A single turn carries every row of the set below to another of its rows. Some are shown first; where does it send the rows asked next?
Bavo: [  3 -32  10   7   7   1 -28  19 -26  29  11 -26 -34  -8 -27  -6]
kefo: [ 12 -11   0 -20 -13  28 -10 -16   4   5   7 -13  -1  -9   2  -2]
Difur: [  2 -14  16  -6  -1  39 -38  18   7  11  21  -5 -30   5 -26  19]
mam: [-26 -12  14 -16  -5   3 -13  22  16   0  18   4   0  -3  -9   4]
fusov: [ -8 -34   1   1  -4   9 -26  26 -12  21   7 -29 -33  -6 -18 -16]
Ran: [  2  -9  19  -6  -2  41 -47  11  -1  23  14  -2 -26   7 -34   9]
Pizav: [ 21  -1   8 -16  -1  21 -17 -29 -16  17  14  -9   2   2  -6   1]
mozik: [  0  -3  25 -19 -16 -12  14   7 -23  -2   0 -10  -9   1 -33  -8]
basam: [ 26  -5   8 -14   6  14 -15 -27  -8  16  19 -10  -3  -7  -9   8]
razot: [ -1   4  24 -21 -15 -12   5  -2 -23   8   1  -9  -6   8 -38 -16]
bir: [ -8   3  16 -24 -17 -11   4  -1  -5   7   2 -14  -8   6 -35 -21]
tezat: [-17 -13  27 -10  -8   8 -21  17 -23  19  -4  20  12 -12 -28  -2]
viro: [ 23 -17  12 -12  -9  26  -9 -17 -23  10  -3  -1   2 -21  -9   6]
mumul: [ -8 -21   3  -2  -1   8 -32  14 -19  29  17 -32 -31  11 -15 -19]
Mizom: [ 22 -18   9 -14  -7  23 -13 -19 -10  14  -4  -3   0 -28 -17   3]
Zumo: [-16   6  22 -14  10  -5 -31   1  -5  25  26   9   6  10 -25  -1]
Tari: [-11 -20  29  -7   2  -1 -15  20 -16  12   3  19   5 -23 -31  13]
Supe: [ -2 -26  11   3  -2  10 -29  18 -40  31   5 -25 -27   3 -21 -17]
Dulom: [ -4 -13  20  -7 -14  50 -41  17  -9  18   5   0 -21   7 -28   6]
nifig: [ 16 -13   3 -17  -9  24  -3 -12   0  -4  12 -12  -4 -11   5   8]
Sig: [  8 -19  23  -1  -2  40 -31  23  -9   7  15  -1 -30  -1 -28  24]
milof: [  0  -8  20  -6 -12  48 -35  18 -14   9  15  -3 -24  19 -18  12]
rized: [  4  -3  22 -19  -5 -21   5   0  -7   7   8 -10 -13  -5 -44  -5]
sur: [ -4  -4  17 -22 -15 -14   4   3  -2   7  -2 -11 -11 -10 -43 -15]
zata: [  8 -12  27  -1  -1  42 -34  16 -22  12  20  -1 -26  14 -24  21]
bek: [ -6 -32   7   3  -8  12 -18  28 -32  14   8 -29 -30   2  -8  -9]
dipam: [-26  -9  18 -16 -11   8  -7  25  -5  -5  15   6   4   7  -1   2]
zilo: [  3  -3  22 -18  -9 -19  14   5 -10  -4  10 -14 -15   3 -32  -2]
givak: [ -9   1  28 -10  14  -8 -20   6 -17  15  31  10   3  14 -18  12]
libiz: [  0 -25   8   5   6   1 -22  20 -26  19  25 -33 -35  10 -12  -5]

Zumo -> mam
viro -> Pizav
And these:
zata -> milof
bir -> sur
Bavo -> libiz

